In the rows, zero is written as 128.
The rows of Y fall into 4 groups, and each row is roughly a mix of its group's hidden directions.
Y (172 x 13):
[[ 94  86 131 168 101 147 157 185 128 154 117 131 138]
 [140 164  93 155 148  73  84 135 120 114 110  99 151]
 [120 133 165 134  99 143 104 118 150  71 141 173 168]
 [104 127  88 124 126 132 159 168 170 111  95  78 146]
 [123  95 142 116 162  58 111 147 139 145 167 152 140]
 [151 132 159 107 177 100 138 176 115 117 116 161  87]
 [125 124  98 134 145  67  89 133  79 102 151 133 103]
 [154 143 169 129 184  93  88 133 148  90 123 143 121]
 [132 100 112 112 123  80  81  94 137 120 118 187 133]
 [111 117 117 147 117  77  96 169  95 121 158  80 128]
 [172 140  83 159  88 111 147 120  88 151 158 145 125]
 [153 166 169 137 151 109 144 174  98 169 131 106 151]
 [181 175 123  93 136 116 171 104 129 101 112 100 136]
 [130 131 168 177 120 172 124 111 178 107 149 111 104]
 [107 121 120 180  79 149 146 123 116 175 105  96 110]
 [126 127  90 147 193 103 120 135 141 102 106 176 111]
 [138 171  84  87 116 102  92  94 100 110 148 125 144]
 [151 158 156  90 154  80 159 144  82 105 120 125 123]
 [117 128 150  80 111 135 112 114 137 111  72  89  84]
 [104 162 114 124 114 143 120 101  99 122 157  75 183]
 [134 144 120 125 143  68  91 128  67 108 158 141 128]
 [178 156 116 104 151 154 120  99 170  98 134 121 171]
 [127 125 125 121 112 153 165  90  84 113  70 115  93]
 [129 108 152 125  99 181 183 125 130 150  97 166 140]
 [119 163 174 115 162 190 159 118 150 114 134 146 130]
 [ 97 110  92 131 129  90 130 130 121  83 117 193 142]
 [ 95 161 155 116 143 160 102 165 117  82 124  85 110]
 [118  78  89 165 122 118 102 120 107 119 177 164 137]
 [159 117 118 138 120 171 147 110 162 135  92 140 193]
 [168 133 119  73 112 157 178 103 154 123 109 102 118]
 [130 124 106  92 108 105 167 139  91 168 137 169 168]
 [144 183 153 163 139 131 175 162  95 143 115 126 105]
 [156 161 148  96 144 112 142 127  90  91 126 123 190]
 [ 98 119  90 114  79 137 183 141  99 108 111 155 139]
 [109 177  82 154 139 115 138 168 171  96 134 115 134]
 [ 87 102 137 128  99 173 130 140 137 165  75 112 155]
 [134 155 161  85 190 133 168 134 145 143 148 118 108]
 [112 118 111 120 162 168  79 140 169 108 167 156 147]
 [ 69  86 142 155 126 106  77 146 100 136 133 139 137]
 [122 185 157 134 120 127 145 144 129 147  66 151  94]
 [168 156 151 145 141 164 109  92 162 137 125 180 147]
 [ 82  83 156 136 127 111 121 148 164 169 100 130 161]
 [127 127 135 108 177 158 114 190 104 157 156 153 123]
 [138 138 152 138 140 129  89 132  85 152 165  72  93]
 [108 105 118 155 123 190 114 149 140 186 154 113 124]
 [127 117 126 104 137 181 155 178 105 130 149 151 177]
 [108 206 140 109 115 134 130  97  81 114 125 136 131]
 [143 153 129  58 136 170 112 111 110  90 126 101 122]
 [122 126 117  79 150 159 175 166 125 139 175 112 106]
 [136 143 111  99 127 119 118  88 175 147 119 152 193]
 [156 167 134  82 180 106 129 158  85 127 135 139 122]
 [181 150 119  85 182 156 130 146 149 147 149 130 114]
 [ 96 163  75 144 143  89 141 111  82 119 130 129 160]
 [183 132 175 100 111 105  74 126 126 136 129 102 139]
 [134 153  95 131  92 106 176 116 113 128  79 126  83]
 [177  65 123 122 135 156 160 143 142 115 136 127  86]
 [129  58 152 128 161 114  83 155 155 142 122 131 114]
 [ 70 125  70 132 129 145 102 139 139 129 115 116  79]
 [141 104 102 103 162 141  68 104 137 115 141 174 154]
 [176 168 127 131 127 143  83 124 183  98 136 111 139]
 [120 106  99 147 159 182 103  91 181 128 119 117 142]
 [ 95 120 144 170 117 148  84 138  67 161 136 131 138]
 [150 134 131 178 145 109 113 147 103 145 156 182 171]
 [154 162 143 115  93 101  90 131  93 133 101 112 181]
 [154 157 167 127 140 117 163 157 172 135  74 122 146]
 [157 179 121 161  94 125 124 147  71 110  99 124 136]
 [117 160 135  90 137 133 149 107 128 159  88 190 105]
 [102 141  90 133 110 170 109 137 167  96 162  83 121]
 [126 122 107 159 106  72  98 132  81 140 143  90 100]
 [131 140 106 153 133 186 108 153 142 107 107 172 173]
 [170 110 130 130  83 139 128 124 160 157 145  65 111]
 [ 65 139 148 143 124 113 115 134  75 130 117  86 100]
 [116 186  82  78 124 116 114 130 149 109 105 119  99]
 [119 123 108 118 102 130 105 141 114 124  65  78  83]
 [193 137 122 136  79 108 136 106 144 115 177 133 140]
 [152  70 148 127 152 106 170 108  94 145 107 160 145]
 [ 93 142 105 105 106 128  73 116 138  99 131 100 181]
 [190 121 105 126 103 156  94 127 169 106  97 120 149]
 [149  84 136 108  97 141  75 125 137 103 172 149 158]
 [135 130 123 189  82 119 182 151 103 123 151 123 125]
 [129 155 155 135 139  62 117 103 127  72 106 118 112]
 [121 138 154  98 156  99  80 123 120  71 141  96 108]
 [171 141  86  96 130 132 113 120 168 104  72 136 111]
 [145 154 154 112  68 111 147 133 135 128 108  86 176]
 [114 151 105  74 150 138 135 154  90  99 159 148 166]
 [116 126 172 138 109 131 197 171 124 113 161 119 122]
 [158 138 102 116  96 116 119 109 158  80  81 144 168]
 [ 87  89 142 124 110 119  68 122 100  96 127 119  90]
 [132 138 169 156 135  99 187 135 143 181 138 151 130]
 [167 160  83 129  95 100  90 154 122 109  96 152 118]
 [130 106 136 113 119 109 206 150  98 124 125 171 117]
 [ 90 184 152 151 129 127 124 175 165 132 130  92 115]
 [ 90 153 171  85  99 132 152  79 155 113 135 134 130]
 [102 119 135 184 165 136 105 138 114 143 134 191 142]
 [ 76  70 138 105 126 108 113 118 166 142 141  94 111]
 [135 143 135 173 135  98  72  90 162 116  98 124 105]
 [118 140 105 176  73 135 151 106 134 108  72 127 131]
 [122 163 131 105 131 114 173 161  73  85 111 138 146]
 [139 149 143  87 121 179 193 117 149 120 149 144 130]
 [117  73 131 177 127 123  99 130  91 131 130  75 127]
 [124 112 132 174  77 112 123 105 118 118  74 154 161]
 [110 174 117 160 101 101  95 149  80 116 149 128  94]
 [178 129 135 112 187 126 111 131 176 129 130 162 153]
 [139 119 116 174 166 136  98 184 112 121 164 138 159]
 [104 180  96 108 159  84 109 159 168 125 127 125 115]
 [173 102 119 105 144 185 135 139 130  75 141 134 103]
 [104  83 129 139 155 113  69 121 115 165 160 147 104]
 [147 151  80 119 193 156 156 136 127 156 154 125 129]
 [136 149 168 138 144 101 153 123 152 136 170  79  83]
 [102 100 107 129 128 152 142 116 126 180  83 167 167]
 [149 125  95 137 146 144 119 167 108 123  83  83  79]
 [130 105  99  66  97 149 114  92 130  95 142  94 138]
 [134 155 102 120 110  77 114  99  92 102  85 162 142]
 [119 113 163  81  88 122 152  81 135 124 107 121  84]
 [142 147 126  95 179 137  96 108 147 144  72 157 109]
 [169 133 106 135 114 117 117  78 182 102  90 148 128]
 [155 120  89 111  74 102 135 126 122 147  92 139 180]
 [ 97 122 143 126 158 170 135 197 111 111 154 148 146]
 [102 112 137 144  92  89 173 143  99 123  92 139  83]
 [101 147 113 109 135 126  75 133 171 122  81  97 160]
 [139 167 151  79 122 140 167 104 157 137  80 109 110]
 [141 156 114  92 116 125 157 118 149 110  66 145 175]
 [137  80 131 128  76 129 196 125 143 133 106 137 117]
 [149 136 113 133 127  85 129 118  69  88 150 142  81]
 [139 166 117 118 154 125 100  57 103 131  89 140 120]
 [103  93 152 141  81 103 131 129 175 125  82 107 107]
 [141 130  92 137 147 154 111  71 117 110 108 171  85]
 [157 130 131  92 134  79 156 136 112  93  94 178 114]
 [131 130  95  82 109 114 136 122  71 137 126 165 174]
 [125 125 102  92 105  70 168 124 142  98 118 163 155]
 [177 158 114 108 102  90 122 141 110 132  77 162 148]
 [114 141 136 191 135  97  87 114 142  75 112 137 119]
 [151 108 124 132 160 149 191 124 131 147 147 149  72]
 [166 106  85 135  83  72 112 126 112 129 154 110 117]
 [ 74  93 138 140 134 155 137 169 161  92 157 143 108]
 [ 93 130 150 196 130 113 110 122 109 106 170 147 101]
 [104 100 146  97 154 178 139 137 191 121 101 126 128]
 [111 119 112 109  83 119 123 141 129 119 113  44 136]
 [ 80 147  95 149 146 173 148 132 142  84 155 125  99]
 [116 116 143 115 143 185  98 142 107 161 121  72 101]
 [ 93 149 155 106 116 159 157 135 141 104 173  92  85]
 [121 115 111 127  43 124 151 120 120 132 124  81 120]
 [110 107 109 100 110 143 116 141  66 146 138 174 167]
 [146 145 155 178 103 138 137 192 117  94 124 109 145]
 [143 144  85  79 112 109 140 101 113  91 117 164 167]
 [ 89 188  69 104 115 121 141 150 144 116 119 124 137]
 [129 130 110 135 112 114 170 145 113  83 179  92 168]
 [100 121 140 135  88 158 150 125 167 140  73  83 132]
 [102 155 138 152  72 157 168 103 128  85 125 150 137]
 [140 135 134 152 152  66 145 173 130 101 174 119 142]
 [142  71 128 126 167 131  72 171 146 125 117 111 123]
 [118  78 134 111 106 149 158 143 173 172 140  92 110]
 [158 113 108  79 102 103 188 113 115 152 121 131 101]
 [ 85 107 135 185 128 135  97 139  83 150 155 131 102]
 [157 164 144 144 108 110 125 119  82  94 180 156 107]
 [155 131 176 117 163  93 147 164  94 154 121 121  88]
 [144 154  88 133 161 170 111 159 149  97  82 110 116]
 [ 92 120 132 109 155  91 120 154 149 153 112  65 155]
 [103  72 129 130 115  96 119 142 136 132 119 188  87]
 [166 120 127  88 125 162 145 125 181 136 106 152 175]
 [133 132 193 116 170 119 150 124 154 166 126 169 116]
 [112 139 106 200 132 113 162 170 150 153 115 115 127]
 [126 144 156  74 151 106 158 117 127 146  78 141  87]
 [ 87 151 180 153 147 176 104 117 120  88 135 134 121]
 [113 114 140 118 145 143 123 164 203 158  94 109 137]
 [116 104 127 110 183  88  88  90 110 156 154 142 125]
 [143 118 129  59 142 133  89 113 146 132  82  95 121]
 [115 102 146 140 158 182 157 136 188 148 138 142 110]
 [123 140 113 109 138  64 104 123  92 139 109 160  80]
 [110 166 146 125 159 102  73 140 122 154 122 133 182]
 [104 122 133 135 167  72  74 135 117 153 130  87 125]
 [152 170 168 139 169 129 119 125 148  80 133  87 150]]

Which three rows in each list fit none of the groups? Every other row fits one group, some only roughly. Give them in the order they come.
- k199: [186 148 162  94 140 141 147  71 132 116 126 151 130]
- k498: [135 176 115 103  76 122 144 164 133 102 126  80 143]
- k655: [124  87 132 117 110  74 147 112 138 141 120 144  61]
- k910: [140 157 117 120 155  96 127 130 150 157  62 143 171]
- k521: [104  88 161  82 157 139 136 100 142 135 140 134  73]
- k165: [161 103 106 115 193 118 128 141 149 117 165 155  95]
- k269: [175 177 121  80 140 159 119  96 125 147 107 142 107]
- k574: [109 150  93 122 179  64 148 151 123 138 106 131 146]
- k224: [115 145  99 186 119 125 129 135 158 119 149 163 184]
- k106: [114 116 133 153 169 188 110 148 106 182 124 143 122]
- k81: [148  74 156 146 167  87 103 123 165 101 133 147 125]
- k13: [ 95 155 148  96 143 194 116 154 152 104 134 128 157]
- k243: [117 166 152 148 152 185 106 119 135 109  84  97 108]
  k269 k81 k13
- k253: [ 93  95  98 140  73 103  90 123 138 111 128  93 152]
- k779: [116 118 123 179  75 159  88 116  83 124 124 132 142]
- k25: [152 151 133 116 154  75 134 181 137 151 162  97 108]
- k705: [143 131 124 147 115 104 151 122 163  79  75 159  91]
- k15: [ 94 151  94 127 134  98 134 158 105 164  66 146 128]
- k900: [123 119 117 155  71 118 119 151 146  79 157  83 111]
- k762: [ 91 111 132 150 146 123 147 131 109 131 192 151  76]
- k924: [120 118  95 114 138 113  99 163 198 124 128  88 146]
- k266: [187 133 131 104 145 142 184 127 135 157  97 120  96]
- k829: [185 175 122 166 135 103 154 131 119 104 104 123  95]
- k54: [105 102 115 155  99 187 146 127 119 141  72 134 107]
- k694: [146 121 147  79  79  98 120  83 120 145  87 118 125]
- k100: [100 146 153 144 155 110 134 154 141  49 111 137 121]
  k25 k900 k829
- k986: [ 85 100 107 114 161 128 135 177 128 187 140 125 139]
- k921: [ 80 173 168 125 140 110 102 124 159 144  79 133 126]
- k577: [119  86 115 153 107 126 148 116 136 173 183  87 146]
- k67: [139 141 155 170 129 129 157 150 180 129 142 159 180]
- k63: [102 106 149 129 124 115 162 147 142 189 140 168  86]
- k590: [113 120 152 170  66 166 158 121 137 162 140 131 147]
- k173: [146 124 140 142 126  99 103 140 125 182 112  58 112]
- k149: [107 135  97 158  76 104 113  74 123 111  95 122 150]
- k400: [178 142 131 146 116  94 140 105 129 107  59 147 113]
- k85: [131 115 120 141 100 140 175 127  86 121 106 191  99]
  k986 k577 k63
- k309: [135 142 112 134 128 145 110  92 170 152 113  53 131]
- k778: [123 103 150 105 111 106  93 123  83 157 182 161 141]
- k551: [ 92 156 131 175 110 118 102 151 112  99 164 142 176]
- k31: [ 69  80 113  96  88 118 143 129 103 136 160 134 138]
- k446: [115 151 144 168 127 144 180 152 120 168 122 173  99]
- k902: [125 119 126 135 139 157  86 144 149  95 126 187 179]
- k541: [123 187 112 121 128 119 120 128 117  85 147 117  62]
- k583: [103 149 131 123 180 122  94 135  97 113 105  83  84]
- k848: [ 99 167 157 148  99  99 129  78  91 119 151 117 155]
- k84: [160 167 159 116  76 129 141 142 114 120 163 132 178]
- k552: [ 96 149 137 157 144  93 116 123 155  86  66 114 138]
- k215: [131  88 126  92  88 133  97 134 108  89 125  73 114]
  k309 k446 k848
- k71: [161 128 120 141 164 171 147 127 192 136  90 142 130]
- k174: [ 96 112 164 115 128  58 121 106 119  89 150 110 119]
- k89: [108 125 143 138  76 123 169 113 188  92 113 120 135]
- k532: [ 97 104 138 114 146  91 102 102 132  98 164 107  72]
- k735: [ 69 104 146 161 103  68 113 135 110 139 120 116 121]
- k424: [117 157 218 127 128 117 148 138 124 133 159 136 131]
- k475: [120 131 116 124 156 118 138 155  51 121 117 110  80]
- k452: [129 119  90 180  98  92 118 125 133 136 114  79  89]
- k357: [128 137 134 152 139  65  77 136 165 119 127 170 129]
- k56: [163 144 153 101 122  94 153 110  74 145 128  97 168]
  k532 k475 k357
- k509: [103 111 103 159 106 129 137 116 107 149 169  58 129]
- k667: [127 110 175  70 155 116  94 117  94 151 150 126 110]
- k200: [153 125 121 133 159 116 145 171 127 172 126 191  98]
- k430: [162 176 156 134 132 182 117 142 128 114 159  90 153]
- k458: [151 180 119 141 104 126 148 120 126 128 142 149 202]
- k776: [113 154 108 197 140 124  94 126  85 106 111 132 104]
- k231: [199 137 104 138 131 120 163 140 134 168  86 127 136]
- k190: [140 177 145 182 157 145 104 151 136  98  86 128 125]
- k981: [164 163  82 126 174 152 120 118  94 100 123 158 108]
- k753: [101 128 131 159 111 149  79 157 150  71 122 124 163]
- k306: [135 139 124 143  61 185 140 109 108 112 155 111 109]
  k509 k200 k430
- k628: [172  76 122 137  70 102 155 132 130 142 124 104 148]
- k38: [114 146 140  81 186 140 157 137 169 107  96 122 115]
- k291: [164 167 149  88 162 114  85 134 114 156 160 150 140]
- k368: [114  98 132  92 155 174 104 114 119  85 138 123  77]
- k919: [124 164 122 140 150 145  69 171 119  96  92 108 142]
- k758: [158 121 128 134 121 141 112 142 107 130 178  51 139]
- k169: [ 89 144 130 153 141 111 132 147 104 120 207 107 142]
- k209: [137 136 102 197 124 161 140 132 181 145 122 117 150]
- k3: [ 99 131  79 145 134 130  56 116 155 135 136 154 111]
- k138: [106 118  90 137 119 102  99 108 175 103 119 147  70]
  k291 k758 k209
- k198: [134  92 145 118 123  96 144 153  84 189 138 145  98]
- k123: [171 154 169 125 138 115 148 123 137 174 109 172 163]
- k865: [111 141 151 116  93 122 137 146  88  92 163 139 188]
- k182: [121 152 110 135  89 142 149 127  65 166 112  88 112]
- k722: [ 86  98 119 122  89 120 169 115 154 140 147  95  81]
- k262: [ 54 121  97 120 127 112  84 148 133 111  98 110 120]
- k646: [124 162 144  82 131 145 146 144 181  98 115 114  81]
- k777: [ 72 141 129 128 144  89  76 148 129  94  95 117 120]
- k840: [166 106 160 107 136 163 187 151 153 111 139 122 159]
- k88: [159 109  70  85 156 167 116 110 120 109 127 109 104]
  k865 k262 k777
- k274: [ 86  83  99  97 100 137 132 177 123 100 154 115 145]
- k903: [162 120 114 130 203 119  97 105  99 147 141 153 136]
- k645: [114 135 158 100 103 114 177 123 161 132 112 147 190]
- k959: [175  97 122  91 122 114 160 109 161 175 100 110 132]
- k658: [118 183 151 103 164 105  72 159 132 114 117 128 138]
- k990: [114 108 126 149 109 107  86 119 163 126  58 148 105]
- k263: [ 86 131 159  74 147 121 179 136 163 110 135 140 143]
- k478: [176 105  97  96  64 122 111 122 129 106 128 113 155]
- k548: [141 162 145 173 133 134 120 177  90 111  87 122  95]
- k493: [118 168  94 127  96 124 170  97 159 143 130 123 180]
- k340: [161 161 118 120 163 153 151 182 104 132  97 163 114]
  k274 k903 k658
- k395: [142 153 102  68 164  88 120 116 128 117 149 134  85]
- k282: [127 145 106  80 142  71 147 103 113 172 149 128 104]
- k516: [ 92 104 103  95 111  99 139 111 104 167 161 115  82]
- k258: [ 79 122 103 131 134 103 110 129 115 122 142 143 205]
- k214: [111 110 140 150  85 124 110  81 129 125 137  85 183]
- k833: [ 92  90 161 109  88 160 150 154 120 155 169 118 136]
- k203: [138 134 104 186 120 152 162 165 155 111  94 104 100]
- k289: [132 154  96  69 177 147 131 116 101 148 145 159 142]
- k537: [ 91 114 105  90 158 104 130 150  72 138 139 113  87]
- k683: [117 105 126  74 192 149 126 144 149 107 146 143  97]
  k282 k258 k289
- k757: [139 129  73 128  77 167 165 119 137 149  99 147 113]
- k113: [170  80 140 119  76 147 163 152 110 106 121 103 128]
- k906: [131 114 139 141  88 137 131 127 142 164 190  94 173]
- k387: [125 118 136  83 149  57 103 104 121  91 115 132 143]
- k205: [116 158 155 150 105 168 140 161 165 171 102 145 156]
- k685: [126 163 110 148 160 162 114 118 198 106 139 130 102]
- k233: [ 93 150 101 138  92 143  98 120  95  72 109 113  98]
- k242: [135 136 122 128 115 170  85 140 105  52 128 127 143]
- k412: [116 131 158 127  80 153 151 147 164 123 112 187 156]
- k977: [132  84 156 168  86 147 178 138 154 125  98 129 127]
  k906 k387 k412
- k410: [109 102 164 169 116  99  99 101 156  78 122 125 155]
- k194: [ 96 125 135  93  62 113 139  98 122 111 140  80 131]
- k682: [114 169 131  86 153  90 137 123  93 111 161  84 112]
- k557: [112 177 136 179 129 119 131 141 134 118 132 175 181]
- k442: [116 112 148  94 136 107  64 144  85 142 136  85 133]
- k996: [118 109  89  97 149 136 158 136 151 158 179  86 152]
- k157: [110 107 132  83 137 177 164 163 127 170 114 142 101]
- k326: [153 100 141 137  85 112 147 104 137 154 110 158  65]
- k860: [127 107  98 159 120 188 122 133 136 141 112  90  76]
- k855: [149 150 104  99 129 168 156  91 148 149 139 127  67]
- k973: [146  78 147 131  87 123 187 132 165 132 150 109 128]
  k157 k326 k855
